In the data rows, zero lies at 4.5, halfway between 4 and 5.
Some points, one per row:
[2 5 6 4 5 6 5 6 3 4 6 4 2 8 7 3 5 7 2 1 3 4 6 8 6 8 6]
[3 4 4 4 4 5 3 4 2 3 4 6 8 2 5 4 5 3 5 5 6 7 6 5 4 4 4]
[3 1 4 5 7 4 5 2 5 8 2 5 4 6 0 4 3 6 5 6 3 4 5 4 2 3 7]
[5 5 5 6 5 7 7 3 5 3 5 6 6 4 1 3 4 5 4 4 6 7 3 3 6 4 7]
[6 6 5 4 5 5 5 7 3 4 6 4 3 7 8 2 4 6 4 1 3 4 4 8 7 8 5]
[3 4 3 3 6 4 1 3 3 4 5 3 6 6 5 6 5 4 5 6 4 3 6 4 4 2 3]
[3 5 4 3 4 5 4 5 4 3 6 4 6 6 7 5 6 4 4 4 6 6 5 5 4 4 3]
[5 4 3 4 5 5 4 3 3 3 5 5 8 4 4 4 5 3 5 6 6 6 4 4 5 2 5]
[4 4 4 6 6 3 6 5 3 6 2 5 5 4 4 3 4 4 3 5 4 5 6 7 4 5 6]
[6 4 5 6 5 4 6 4 5 5 4 5 5 2 4 4 4 3 4 5 4 5 5 4 5 5 5]
[2 4 4 4 6 5 6 4 4 6 4 5 4 4 4 3 3 5 2 3 4 4 7 6 4 7 5]
[5 3 5 5 5 2 5 4 6 7 2 3 2 4 4 5 4 5 5 6 2 2 5 4 4 4 5]
[2 3 5 4 4 6 4 4 7 3 5 5 5 2 4 6 6 5 4 5 4 5 5 3 4 5 4]
[5 6 5 5 3 5 4 6 3 2 7 5 6 5 7 5 5 3 5 4 7 7 4 5 5 5 3]
[4 5 6 6 3 6 5 3 7 2 5 4 7 2 1 5 6 4 6 6 6 6 2 1 4 2 5]
[4 5 4 4 6 3 4 4 5 7 4 1 1 7 5 4 4 7 4 4 1 1 5 6 5 4 6]
[5 3 6 5 3 4 7 6 8 6 3 5 1 2 4 5 5 6 4 4 3 3 4 3 3 7 5]
[6 6 5 6 2 4 6 6 4 2 5 5 7 5 6 5 5 2 4 5 8 9 3 5 4 5 4]
[5 3 4 5 3 4 5 4 4 4 4 5 6 4 6 5 5 3 4 5 7 6 5 5 3 4 3]
[4 4 4 5 3 4 4 5 4 2 5 5 8 3 5 5 6 2 4 6 7 8 5 4 4 3 4]
[4 5 5 3 4 4 3 4 5 4 7 2 3 5 8 5 8 5 4 5 3 2 5 5 5 2 4]
[4 6 5 5 5 5 4 5 4 5 6 4 4 5 6 3 4 5 5 3 3 3 5 6 5 5 4]
[6 5 4 3 4 4 4 4 5 6 5 3 3 5 7 5 5 5 5 4 4 2 4 4 5 4 3]
[7 5 6 4 4 4 4 6 6 5 5 3 1 6 6 5 5 6 6 4 2 1 3 4 5 5 4]
[4 4 4 6 7 5 8 3 4 7 3 6 4 4 0 3 2 5 3 4 5 5 5 4 4 5 7]
[4 5 5 6 6 4 8 5 6 6 2 5 4 2 3 3 3 5 3 3 3 4 5 4 5 8 6]
[5 4 5 3 3 6 4 5 5 3 6 5 3 4 7 5 7 5 4 3 4 4 4 5 6 5 4]
[6 5 5 4 2 5 4 6 4 3 5 4 4 6 8 5 5 4 6 4 5 5 3 5 4 5 3]
[7 7 4 4 4 4 5 6 3 4 7 4 4 6 8 3 5 5 4 3 6 4 4 6 7 5 4]
[3 5 6 5 2 5 4 5 7 2 7 4 5 2 6 7 7 3 6 6 5 5 4 2 4 3 3]
[1 3 4 3 5 6 4 4 5 5 6 5 5 4 4 5 5 5 3 4 5 5 7 4 4 5 4]
[3 6 3 3 3 5 1 4 2 2 6 3 8 5 8 6 6 2 6 6 6 5 5 4 4 2 1]
[5 2 3 4 3 5 3 3 4 3 4 6 6 6 3 6 7 4 7 7 8 6 3 3 3 0 5]
[4 6 6 4 3 6 3 6 6 2 7 4 2 5 8 5 7 6 4 2 3 3 4 6 7 6 5]
[4 4 3 3 7 4 4 5 2 7 6 4 3 9 7 4 3 5 2 2 4 4 7 8 4 6 4]
[5 6 2 2 5 3 0 4 0 2 7 3 9 7 9 5 6 2 6 6 8 5 5 6 5 2 2]
[7 5 6 6 5 3 6 7 4 5 4 5 4 3 7 4 3 4 3 3 4 6 5 7 5 8 4]
[5 5 6 4 3 7 3 6 6 2 8 5 2 6 8 5 7 6 5 2 4 4 3 4 6 5 4]
[5 6 4 3 6 5 4 6 1 4 7 5 4 8 8 2 4 5 3 2 5 5 5 9 6 6 4]
[3 4 4 4 5 5 5 5 4 5 5 5 6 4 6 5 4 4 4 4 5 6 6 5 3 6 3]
[4 6 2 5 8 2 4 4 0 8 4 4 4 9 3 2 0 5 4 4 4 4 7 8 4 4 5]
[4 5 4 4 5 4 3 5 2 4 5 5 5 6 7 3 5 4 4 4 4 5 6 7 5 5 4]
[0 2 4 3 7 7 4 3 4 5 4 6 8 2 3 5 4 5 2 4 3 6 8 4 4 7 4]
[2 5 5 4 6 5 5 5 4 5 5 5 3 6 6 3 3 6 2 2 3 4 6 7 5 7 5]
[6 4 6 5 1 4 4 5 7 3 5 4 4 6 5 6 7 5 7 6 6 5 1 2 4 1 5]
[9 6 6 5 5 4 4 8 4 4 5 4 4 4 8 4 3 4 4 2 3 5 4 7 6 9 3]
[9 6 6 7 3 5 6 6 5 2 4 5 6 2 4 5 4 3 4 4 7 8 2 3 6 7 5]
[3 4 4 5 3 4 5 5 3 2 4 5 9 4 6 5 5 1 4 6 9 9 5 5 3 4 3]
[4 5 4 4 6 6 2 6 0 4 7 5 8 7 8 5 4 3 3 3 6 8 7 8 5 5 2]
[5 4 3 5 5 4 4 5 2 4 4 6 8 4 5 4 4 2 4 5 7 9 6 7 5 5 4]
[1 3 5 4 6 6 5 5 4 5 4 6 5 4 3 5 3 5 2 4 3 6 7 5 3 7 4]
[6 5 6 4 2 6 4 6 7 3 7 4 2 3 7 6 6 6 6 3 3 3 3 3 5 6 3]
[6 6 4 5 6 4 5 4 4 6 2 4 4 4 2 2 4 5 5 5 3 3 3 4 6 4 6]
[6 3 2 2 6 2 4 4 4 9 4 4 0 9 4 4 4 8 5 3 4 0 5 7 3 2 7]
[3 4 6 4 3 7 3 6 6 2 7 5 4 4 6 7 6 5 6 4 4 5 4 3 5 6 3]
[9 5 4 7 7 1 6 4 3 7 0 4 4 8 0 2 1 5 4 5 4 5 3 6 5 4 9]
[4 3 3 3 5 5 6 4 5 5 5 6 5 5 6 5 5 5 5 4 6 5 5 4 3 4 3]
[3 3 6 5 5 5 8 4 8 6 4 5 2 2 2 4 4 6 3 4 3 3 5 3 4 6 6]
[0 4 2 3 8 4 3 3 1 7 5 4 6 6 5 3 1 5 3 4 4 4 9 7 4 6 3]
[8 5 7 6 4 3 5 5 7 6 1 2 2 1 1 5 5 5 6 6 1 1 2 2 6 5 6]
[3 5 5 6 7 7 7 2 7 5 3 5 4 2 0 3 3 7 4 5 3 3 3 2 5 5 8]
[5 5 6 7 6 5 7 5 5 5 3 5 4 3 2 4 3 4 3 3 4 6 4 5 5 7 6]
[6 4 3 6 7 2 4 5 2 7 3 4 5 8 5 3 2 4 4 4 4 6 6 8 4 5 5]
[4 3 4 4 2 3 3 4 6 4 4 5 5 5 4 7 7 3 7 8 6 6 4 3 1 0 3]
[5 5 4 3 8 4 4 5 1 6 6 3 4 8 7 4 2 4 2 2 4 5 7 8 5 7 3]
[7 7 4 5 3 3 3 5 3 3 6 3 6 6 8 5 5 3 6 5 7 5 3 5 4 3 2]
[6 4 4 6 5 1 4 4 5 6 2 2 2 6 3 4 4 5 5 6 3 2 4 4 4 3 7]
[7 5 5 6 6 1 7 5 4 8 1 3 2 3 4 3 1 5 4 4 2 3 5 6 4 7 5]
[3 4 4 5 3 3 4 4 4 3 4 4 7 1 4 5 7 2 5 7 6 6 5 4 4 2 4]
[2 4 5 4 6 6 6 5 6 6 7 6 1 7 4 4 3 8 4 2 3 3 6 5 3 7 4]
[5 4 3 5 2 3 5 4 5 4 4 6 5 5 4 6 6 3 6 7 7 5 3 3 3 0 4]
[3 4 4 6 5 3 7 4 5 7 2 5 3 4 2 4 4 4 4 5 3 4 6 5 3 4 6]
[4 6 5 4 2 5 3 5 5 2 7 4 5 3 7 5 7 4 4 4 5 5 4 5 6 4 4]
[6 2 3 4 1 3 5 4 5 4 4 7 5 6 3 6 7 3 8 7 8 6 3 3 2 0 5]
[7 7 5 5 3 3 5 6 4 4 5 4 4 3 7 4 5 4 4 4 5 4 4 6 6 6 4]
[6 4 5 4 2 6 5 6 7 3 7 6 2 4 7 6 6 6 6 3 6 4 2 3 4 5 3]
[1 1 4 4 6 6 5 3 6 6 3 5 6 2 2 5 5 4 4 6 3 4 6 3 3 4 4]
[3 4 4 2 4 6 1 4 5 3 8 3 6 5 8 7 7 4 6 5 5 4 6 4 5 2 1]
[9 6 4 6 3 1 4 5 3 4 3 4 5 6 6 4 4 3 6 6 7 5 3 6 5 2 5]
40 more points follow, each with its number after it:
[3 5 5 5 5 5 6 5 4 5 4 6 5 4 4 3 4 5 3 3 4 5 6 7 5 7 6] 0
[3 4 4 5 4 5 5 2 7 4 4 5 6 3 1 5 5 5 5 6 5 5 4 2 4 3 6] 1
[1 3 4 1 6 8 2 4 5 3 8 5 5 6 9 6 7 6 4 3 4 4 7 5 5 5 1] 2
[5 3 4 5 4 3 5 4 7 7 3 4 2 6 3 5 5 5 5 6 4 2 4 4 2 2 5] 3
[6 4 5 6 3 7 5 2 7 2 5 5 6 5 1 5 6 5 7 7 7 5 1 0 4 0 6] 4
[6 4 3 6 4 4 4 4 2 3 4 6 9 4 4 5 4 1 4 6 8 9 5 5 4 3 4] 5
[2 5 2 2 8 4 4 4 0 7 6 3 6 9 8 3 2 4 2 2 5 5 9 9 5 6 3] 6
[7 5 6 5 2 5 5 6 7 3 5 4 3 4 7 6 5 5 5 4 5 4 3 3 4 6 3] 7
[8 6 4 6 7 1 5 5 2 7 3 3 3 9 5 3 2 5 4 4 4 4 5 8 5 4 6] 8
[5 5 5 5 6 6 5 6 3 4 4 6 5 4 4 3 2 5 3 2 4 6 5 6 5 9 5] 9
[7 5 5 6 4 4 5 6 3 4 4 5 5 3 6 4 3 3 4 4 5 7 4 6 5 7 4] 10
[2 4 6 4 3 8 4 4 6 1 7 5 6 3 5 6 7 4 5 5 5 6 4 3 4 3 3] 11
[4 5 5 4 3 5 2 5 4 2 6 4 5 5 7 5 7 4 5 4 5 5 4 5 5 4 3] 12
[2 3 5 4 2 9 4 4 5 0 7 8 8 4 3 6 6 4 6 5 8 9 3 2 3 3 4] 13
[5 7 7 4 1 7 3 6 6 1 9 3 3 5 9 5 8 5 5 3 5 4 2 4 6 5 4] 14
[6 7 7 6 2 6 6 6 5 1 4 5 6 2 4 4 5 4 5 4 7 7 1 3 6 6 6] 15
[3 3 3 3 4 4 4 4 3 5 5 5 5 6 6 6 5 4 5 5 6 5 6 5 3 3 3] 16
[0 3 5 5 6 5 6 4 6 6 3 5 4 1 3 5 5 5 3 5 2 4 7 4 4 6 5] 17
[4 5 6 5 4 6 4 6 7 3 6 4 3 2 6 5 6 6 4 4 3 4 4 3 5 6 4] 18
[5 6 6 5 2 6 3 5 7 2 7 3 3 2 6 6 7 5 6 4 5 4 3 2 5 4 3] 19
[5 5 6 6 2 5 5 7 5 3 4 6 5 1 6 4 6 5 4 3 4 5 3 4 6 7 5] 20
[4 2 6 5 4 7 8 6 8 6 4 7 2 3 2 4 4 7 4 3 4 4 3 3 4 8 6] 21
[1 3 4 3 3 7 3 5 5 3 7 7 6 2 6 7 6 3 5 5 5 6 6 3 3 4 2] 22
[3 2 3 3 5 4 4 4 2 6 4 7 5 8 5 5 4 4 4 4 6 6 6 7 2 3 4] 23
[2 3 5 4 6 4 7 3 7 7 5 4 1 6 3 5 3 6 3 4 2 2 7 4 3 5 5] 24
[5 5 5 4 4 6 4 5 5 3 5 4 5 3 4 4 5 5 5 4 4 4 3 3 6 5 5] 25
[2 5 5 4 4 6 4 4 4 3 5 5 7 3 5 5 6 3 4 5 5 6 5 4 5 4 4] 26
[9 5 4 6 4 1 3 5 2 4 3 4 6 7 5 5 5 1 5 7 6 7 5 7 4 2 4] 27
[5 3 6 7 5 2 5 4 8 7 2 3 2 4 2 5 5 5 5 6 1 2 4 3 4 4 6] 28
[3 6 4 3 5 5 4 5 2 5 6 5 4 6 7 3 5 5 3 3 4 4 5 8 6 4 4] 29
[9 5 5 3 2 4 4 5 7 4 7 3 0 5 8 6 6 6 7 4 4 0 2 3 5 3 3] 30
[1 2 3 3 7 7 5 2 5 6 4 6 5 5 1 4 3 6 4 4 4 4 6 4 4 5 5] 31
[3 4 5 5 4 7 7 5 5 4 4 7 4 3 2 3 4 6 3 3 5 6 4 4 5 6 7] 32
[3 4 4 4 3 8 4 3 4 1 5 6 8 1 3 4 6 4 4 5 6 7 4 3 6 4 6] 33
[2 5 4 4 7 5 4 6 0 5 6 5 5 8 6 2 2 5 3 1 5 6 7 9 5 8 4] 34
[2 4 3 3 7 4 3 4 2 6 4 3 5 6 5 4 3 4 4 5 2 4 8 6 4 4 3] 35
[5 4 5 5 3 5 4 4 5 3 3 5 5 3 3 4 4 5 4 4 5 5 3 3 5 6 6] 36
[5 4 6 6 4 3 5 4 7 5 3 3 3 4 3 6 6 5 6 7 3 3 4 3 3 2 5] 37
[4 5 3 6 6 4 6 3 3 6 2 6 5 3 1 2 3 4 4 5 5 6 5 5 4 3 7] 38
[4 5 3 4 6 2 4 5 2 6 3 4 4 7 5 4 4 4 4 5 3 4 6 8 4 4 5] 39
Which of these numbered points is nearest to each point below, looking only along the 3 directions in which the first points spread most? Its number follows each.
[5 4 5 6 6 4 6 3 7 6 2 4 3 3 0 3 4 6 4 5 3 2 3 3 5 4 8] > 28
[5 2 6 4 4 5 8 7 9 6 3 6 0 2 5 5 4 7 4 3 2 3 4 3 3 9 4] > 21
[5 4 4 5 3 5 4 3 5 3 4 5 7 3 3 5 6 3 6 7 6 6 4 3 4 2 4] > 33
[5 6 5 4 6 5 5 5 3 5 4 4 4 5 5 2 3 5 3 2 4 4 4 7 6 7 5] > 9
[4 4 6 5 5 4 6 4 7 6 4 3 1 4 4 5 4 6 5 4 2 2 5 3 4 6 4] > 21
[1 3 4 3 3 8 3 3 6 1 7 5 9 2 5 7 7 3 5 6 7 7 4 1 4 3 3] > 13
[6 6 6 5 2 4 6 6 5 3 4 5 4 0 6 4 5 4 4 4 5 4 4 4 6 7 4] > 20
[3 4 5 4 4 8 6 4 5 3 5 7 6 2 2 4 5 6 4 4 5 6 3 3 5 6 6] > 36
[4 5 5 5 5 5 5 5 5 4 4 5 5 3 5 5 4 4 3 4 5 6 5 5 5 7 4] > 10
[2 4 6 5 5 4 6 5 6 7 2 3 2 2 4 4 3 5 3 4 1 3 7 5 4 8 5] > 24
[1 3 4 6 7 5 5 6 1 5 3 7 7 7 2 4 1 3 1 2 5 9 9 8 4 9 6] > 35
[4 4 4 6 5 2 6 4 4 6 2 3 4 5 2 4 3 4 3 5 5 5 6 5 4 5 6] > 31
[8 6 4 6 4 1 5 5 3 5 4 3 4 7 6 4 4 3 4 5 6 5 4 7 5 3 5] > 10
[7 5 4 6 4 3 4 4 2 3 3 5 9 6 4 6 5 0 5 7 8 9 4 5 3 1 4] > 5
[0 5 4 2 6 6 3 5 1 5 6 4 4 8 7 3 3 6 2 1 3 4 8 9 5 7 5] > 34
[8 6 6 3 1 5 4 6 8 3 8 2 1 4 8 7 7 6 8 4 4 1 1 2 5 4 2] > 30
[4 6 5 3 3 6 2 6 3 2 7 5 5 6 8 3 6 5 4 2 4 5 4 7 6 6 4] > 2
[2 4 2 2 9 6 3 5 0 6 6 5 8 9 7 5 1 4 1 2 5 7 9 7 4 8 2] > 6
[3 4 3 4 5 4 3 4 3 5 3 5 7 3 4 5 5 3 5 6 4 6 6 5 4 3 4] > 27
[6 7 6 5 2 5 4 6 6 3 6 4 4 1 6 5 5 5 5 4 3 3 3 3 6 6 3] > 7
[4 5 3 5 6 4 4 5 1 5 4 6 7 5 5 4 3 4 5 4 5 7 6 7 4 5 4] > 23
[8 6 5 6 4 2 5 5 5 5 3 2 3 4 4 4 3 5 5 5 4 2 3 4 6 5 5] > 32
[2 4 5 2 3 6 2 6 4 2 8 4 5 6 9 5 8 5 3 3 3 5 6 8 7 5 4] > 2
[7 6 3 5 6 1 4 5 2 7 2 3 3 8 4 2 4 5 6 5 4 3 4 7 5 2 6] > 0
[0 3 5 3 6 7 3 4 5 5 6 4 3 6 5 5 3 6 3 3 2 4 8 6 4 7 4] > 9
[3 5 4 4 3 5 4 5 4 2 6 5 8 4 6 6 6 2 5 5 7 8 5 5 4 3 2] > 22
[4 6 5 5 7 3 4 4 5 8 4 1 0 7 2 3 3 7 5 4 1 0 5 4 4 5 6] > 24
[4 5 5 6 4 4 7 4 6 5 3 5 4 1 3 3 5 4 3 5 4 4 4 3 5 5 6] > 3
[1 2 3 1 6 9 4 5 3 5 8 8 5 8 7 5 4 7 5 2 5 5 7 6 3 6 2] > 29
[4 5 6 6 2 5 5 3 8 2 5 4 6 2 2 6 7 3 6 7 6 5 2 1 4 2 5] > 4
[6 6 6 5 2 3 4 5 6 3 4 3 4 3 6 5 5 3 6 6 5 5 2 3 3 4 3] > 15
[0 3 1 3 9 3 3 3 1 7 4 4 7 6 5 4 1 4 2 4 5 5 9 7 4 7 3] > 35
[5 5 4 5 5 4 5 3 5 5 3 4 5 3 2 4 4 5 5 6 3 3 3 3 5 3 6] > 3
[8 5 5 6 6 0 5 6 3 8 0 2 1 5 3 3 1 5 5 5 1 1 4 6 4 7 6] > 24
[3 5 2 3 8 3 2 3 0 7 4 3 5 8 5 3 2 4 5 5 3 3 7 8 4 4 4] > 35
[9 6 5 6 3 2 5 6 4 4 3 4 4 2 5 4 3 4 5 5 4 4 3 4 6 6 4] > 25
[6 6 4 5 6 1 5 5 2 6 3 3 4 8 5 3 3 4 5 5 5 4 5 7 4 3 5] > 39
[3 4 3 4 8 6 4 4 1 6 5 6 7 7 5 4 2 3 2 3 5 7 8 7 4 7 4] > 35
[2 3 5 5 5 5 5 4 6 5 5 5 4 2 4 6 6 4 5 6 3 4 6 3 3 4 3] > 36
[1 5 5 2 6 7 3 5 4 4 7 3 4 6 7 5 5 6 3 2 2 3 7 5 5 7 3] > 29
[9 6 5 7 3 1 4 6 4 4 3 2 5 6 5 5 4 2 6 6 6 6 2 5 4 3 4] > 26
[5 6 5 4 4 5 4 5 4 3 5 5 5 4 7 3 5 5 4 3 4 5 4 6 6 5 4] > 10
[2 4 4 5 3 4 4 3 5 3 4 5 6 0 4 5 7 2 4 7 5 6 5 4 5 3 5] > 33
[5 4 4 6 3 5 4 6 2 2 5 7 8 4 6 5 5 1 4 5 8 9 5 7 4 5 4] > 27
[4 7 6 3 1 6 3 6 6 0 9 2 4 7 9 6 9 5 4 3 6 5 3 5 6 4 4] > 14
[2 4 4 3 5 5 3 4 4 5 5 5 4 5 5 5 5 5 4 4 3 4 6 6 4 4 4] > 10
[5 4 5 4 2 4 4 4 6 4 7 5 4 5 6 7 7 4 7 6 7 4 3 3 2 0 2] > 11
[8 6 5 5 5 3 5 4 6 6 2 3 2 4 2 3 4 6 6 5 2 2 2 3 6 4 7] > 21
[7 6 3 5 4 2 2 5 1 4 5 4 7 8 6 5 4 1 7 6 7 7 4 7 4 1 3] > 27
[5 3 4 5 3 3 6 3 5 6 3 5 4 5 2 5 5 4 5 7 6 4 4 3 2 1 6] > 1
[6 5 5 6 5 2 7 4 5 7 2 3 3 2 3 3 2 5 4 4 2 2 5 4 5 7 5] > 24
[1 3 6 4 2 8 3 5 6 1 6 7 7 1 4 6 7 4 4 5 5 7 5 3 5 5 4] > 11
[3 6 4 2 3 6 1 6 1 1 8 5 7 6 9 4 7 4 4 3 6 6 6 8 7 5 2] > 2
[6 5 5 6 6 4 6 7 4 6 4 5 4 5 5 4 2 5 2 2 4 6 5 7 5 9 4] > 9
[3 5 3 2 7 5 3 5 0 5 6 4 6 9 8 4 3 4 1 1 5 7 8 9 5 6 3] > 6
[5 5 2 3 4 2 0 4 1 3 4 3 8 6 6 5 6 2 7 7 5 4 5 5 5 1 3] > 27
[4 4 4 6 6 2 6 4 4 7 2 4 4 5 2 4 3 4 3 5 4 5 6 5 4 5 6] > 31
[5 4 3 6 7 3 4 4 1 6 3 5 7 5 3 4 3 2 4 6 5 8 7 7 3 4 4] > 23
[4 2 2 2 6 4 5 4 3 8 5 5 1 9 6 4 4 6 5 4 4 2 5 7 2 1 4] > 9
[7 4 5 4 4 4 4 4 6 6 3 3 3 4 4 5 5 5 6 5 3 2 3 3 5 3 5] > 3
[7 6 3 4 7 0 4 5 0 8 3 2 2 9 5 1 2 6 3 3 4 2 5 9 5 3 7] > 8
[3 4 4 5 6 5 6 4 5 7 4 5 2 7 1 4 2 7 4 3 3 3 5 4 4 6 6] > 24
[1 4 2 4 8 4 5 3 2 7 3 5 6 5 3 3 1 5 2 4 4 4 8 6 4 6 5] > 35
[6 4 5 5 4 6 7 5 6 5 5 6 3 5 2 4 3 6 4 3 5 5 3 3 4 7 6] > 32
[4 4 4 5 4 7 4 5 1 0 5 8 9 4 4 2 4 4 4 3 7 9 4 6 7 6 6] > 27
[1 5 6 5 6 5 6 4 7 7 5 3 2 4 3 4 3 6 4 4 1 2 6 4 4 6 5] > 24
[1 2 3 2 5 7 4 4 4 5 7 7 5 4 5 6 5 5 5 4 6 5 6 4 3 4 2] > 16
[4 4 5 5 4 5 5 3 5 4 3 4 6 4 1 4 5 4 5 6 5 5 3 3 4 3 6] > 1
[9 6 4 7 5 3 5 4 3 5 1 5 5 5 1 2 3 5 5 5 5 5 2 4 7 3 8] > 17
[6 5 3 4 4 2 2 4 1 4 5 4 7 6 6 5 5 2 6 6 5 6 5 6 4 2 3] > 27
[9 7 3 5 6 1 3 5 1 6 5 3 3 9 7 2 4 4 4 4 5 3 4 9 6 3 6] > 29
[5 5 4 3 7 2 4 4 2 7 4 2 2 9 5 3 3 6 4 4 3 2 6 8 4 4 6] > 8
[6 5 4 5 7 2 5 5 3 7 3 3 3 8 4 3 2 5 4 4 2 3 5 7 4 4 5] > 8
[5 4 3 4 6 3 3 4 1 4 4 4 8 6 6 4 5 2 4 6 6 7 6 7 5 2 4] > 27
[4 4 2 5 6 4 4 3 1 5 3 6 9 3 2 3 4 3 5 6 6 7 5 5 5 3 5] > 5
[0 1 5 3 6 7 5 4 5 5 4 7 5 4 3 6 4 6 2 3 3 6 8 5 3 8 4] > 0
[3 5 5 5 6 4 5 4 6 7 3 3 2 3 3 4 3 6 4 5 1 2 6 4 4 6 5] > 24
[3 3 5 4 2 5 3 3 6 3 4 3 7 3 4 7 7 2 6 8 6 6 4 2 3 1 3] > 13
[5 6 6 5 2 5 5 6 6 3 5 5 4 1 6 5 6 4 4 4 5 5 3 4 5 6 4] > 20
[9 5 4 6 5 1 3 5 2 5 3 3 6 8 5 5 4 2 6 7 6 7 4 7 4 2 5] > 27
[4 1 4 4 1 6 6 6 6 3 6 9 4 4 6 6 7 5 5 4 8 6 4 4 3 3 4] > 11
[7 7 8 5 0 5 4 8 4 1 6 3 5 5 9 5 5 4 6 3 6 6 2 5 6 7 3] > 14
[3 2 3 3 6 4 3 2 4 5 2 4 6 6 1 5 4 5 5 7 4 4 5 3 4 2 6] > 38
[9 6 4 7 6 3 7 4 4 6 2 5 5 3 1 2 3 4 5 4 5 5 2 4 6 5 7] > 17
[3 4 4 5 5 5 4 6 1 4 4 7 8 4 6 4 4 2 3 4 6 9 7 8 5 7 4] > 23
[4 5 5 4 3 4 3 4 4 2 5 4 7 2 7 6 6 3 5 5 5 5 5 4 5 4 3] > 22
[6 4 5 6 3 3 4 5 5 4 3 4 5 3 3 6 6 3 5 7 4 6 4 4 4 3 5] > 1
[4 4 6 5 6 7 7 3 8 6 3 5 2 2 0 4 3 7 4 4 2 3 4 1 4 7 6] > 28
[5 5 4 4 6 5 4 5 3 4 6 5 5 6 6 4 4 4 2 3 5 6 6 7 6 6 5] > 29
[4 4 4 4 3 5 5 4 5 3 6 6 5 3 6 6 6 4 5 5 6 5 4 3 4 3 3] > 11
[3 4 5 4 3 4 4 4 5 3 4 5 6 4 4 6 6 3 6 7 6 6 4 4 3 2 4] > 33
[2 4 5 4 5 5 4 5 4 4 5 5 5 4 6 5 5 4 3 4 4 6 7 6 5 5 3] > 10
[1 1 3 3 7 7 6 2 5 7 4 7 5 4 1 5 4 5 4 5 5 5 6 3 3 4 5] > 38
[5 3 5 4 3 4 5 5 7 5 6 4 3 6 6 6 6 5 5 6 5 3 4 4 3 2 4] > 25
[5 4 5 3 2 6 4 6 6 2 9 6 3 7 9 6 8 6 5 3 6 4 3 5 5 3 3] > 14
[7 4 4 5 3 7 8 3 8 4 5 8 3 2 1 5 5 6 6 5 7 4 1 1 5 3 6] > 37
[5 5 3 5 6 5 5 4 2 4 4 6 8 4 3 3 3 3 4 5 6 8 5 6 6 5 5] > 23
[3 5 2 4 8 3 4 3 0 8 4 4 5 8 4 2 1 4 4 4 4 4 8 8 4 5 4] > 35
[5 5 3 6 5 3 5 3 2 5 2 5 6 4 2 3 4 3 5 6 6 6 5 5 4 2 6] > 38
[5 4 5 3 3 5 3 5 5 3 6 5 4 6 7 6 7 5 5 5 5 4 4 5 5 3 4] > 12
[6 4 8 5 0 6 5 7 9 1 6 5 3 3 7 7 7 5 6 5 6 5 2 2 4 6 3] > 19
[0 3 4 2 7 9 2 5 4 4 8 6 6 7 6 6 4 6 5 3 4 5 7 5 4 7 2] > 29
[3 3 3 3 6 5 6 5 4 7 4 6 3 6 4 4 3 6 4 3 4 4 6 6 3 6 5] > 0
[5 5 3 4 7 1 4 4 1 8 2 3 3 8 4 2 2 5 4 5 3 3 6 8 4 4 6] > 8
[4 4 5 5 2 4 4 4 7 4 4 4 5 2 3 6 7 3 6 7 5 5 4 2 3 2 4] > 4
[9 8 5 6 3 1 4 6 3 3 5 2 4 8 7 5 4 3 7 5 7 5 2 6 5 3 3] > 12
[8 6 4 6 4 2 4 5 2 4 6 4 6 7 7 4 4 2 6 5 7 5 4 6 5 2 4] > 16
[1 3 3 3 6 5 3 4 4 5 5 5 6 4 5 6 4 4 3 5 5 6 8 5 4 6 3] > 23
[4 4 6 5 1 6 4 5 7 2 6 5 5 3 6 7 7 4 5 6 6 5 3 2 4 3 3] > 11
[3 5 6 4 5 5 5 6 5 5 4 3 2 5 6 3 4 6 3 2 1 3 6 6 5 8 5] > 9
[6 5 6 5 6 4 5 4 7 6 5 2 0 6 5 5 4 6 5 4 1 0 4 3 4 5 4] > 21
[5 3 6 4 2 7 6 5 8 2 6 6 5 2 4 6 6 5 5 4 6 5 3 1 4 5 4] > 15
[5 4 5 5 3 6 5 4 7 4 6 6 4 4 4 5 6 5 6 5 6 4 3 2 4 2 4] > 15
[5 4 4 6 6 5 5 3 3 5 2 5 7 6 1 4 4 3 4 6 5 7 4 5 4 3 6] > 38
[4 4 4 5 3 5 4 5 2 1 5 6 9 3 6 5 5 1 4 5 9 9 6 6 4 4 3] > 5
[9 6 6 6 3 3 5 4 5 4 1 3 4 1 2 4 4 5 7 6 4 3 1 2 6 4 7] > 37
[5 5 6 6 4 5 7 5 7 4 4 5 4 2 3 4 4 5 4 4 4 4 3 3 5 7 6] > 3
[5 4 6 6 4 4 5 4 7 5 3 3 3 3 2 5 5 5 5 6 3 3 3 2 5 3 6] > 37
[8 6 6 6 5 5 5 8 4 4 5 5 4 5 7 4 3 4 4 2 4 6 4 7 6 9 3] > 29
[9 6 4 7 4 1 5 6 3 5 3 4 4 5 5 4 4 3 5 5 5 5 4 6 5 4 5] > 10
[6 4 6 6 2 4 5 6 6 3 4 6 4 3 5 5 6 4 5 5 6 5 3 3 5 5 5] > 15
[6 5 6 6 5 3 6 4 7 5 2 3 4 2 1 4 5 5 5 6 3 2 2 3 6 4 7] > 28
[1 4 5 4 2 5 3 4 4 2 6 4 8 3 7 6 6 2 5 6 6 7 5 4 3 3 1] > 22
[4 4 6 6 5 4 7 5 7 6 2 3 2 1 3 4 3 6 4 4 1 3 5 4 5 8 5] > 21
[3 2 4 4 3 8 4 4 5 3 5 8 7 3 3 6 6 4 5 5 7 7 4 3 4 3 4] > 33
[5 4 5 5 2 2 3 4 6 3 2 3 5 4 3 6 7 3 6 8 5 5 3 3 3 0 5] > 4
[4 6 6 5 6 5 5 4 8 7 5 2 0 3 3 5 2 7 5 3 0 0 5 3 4 8 4] > 21
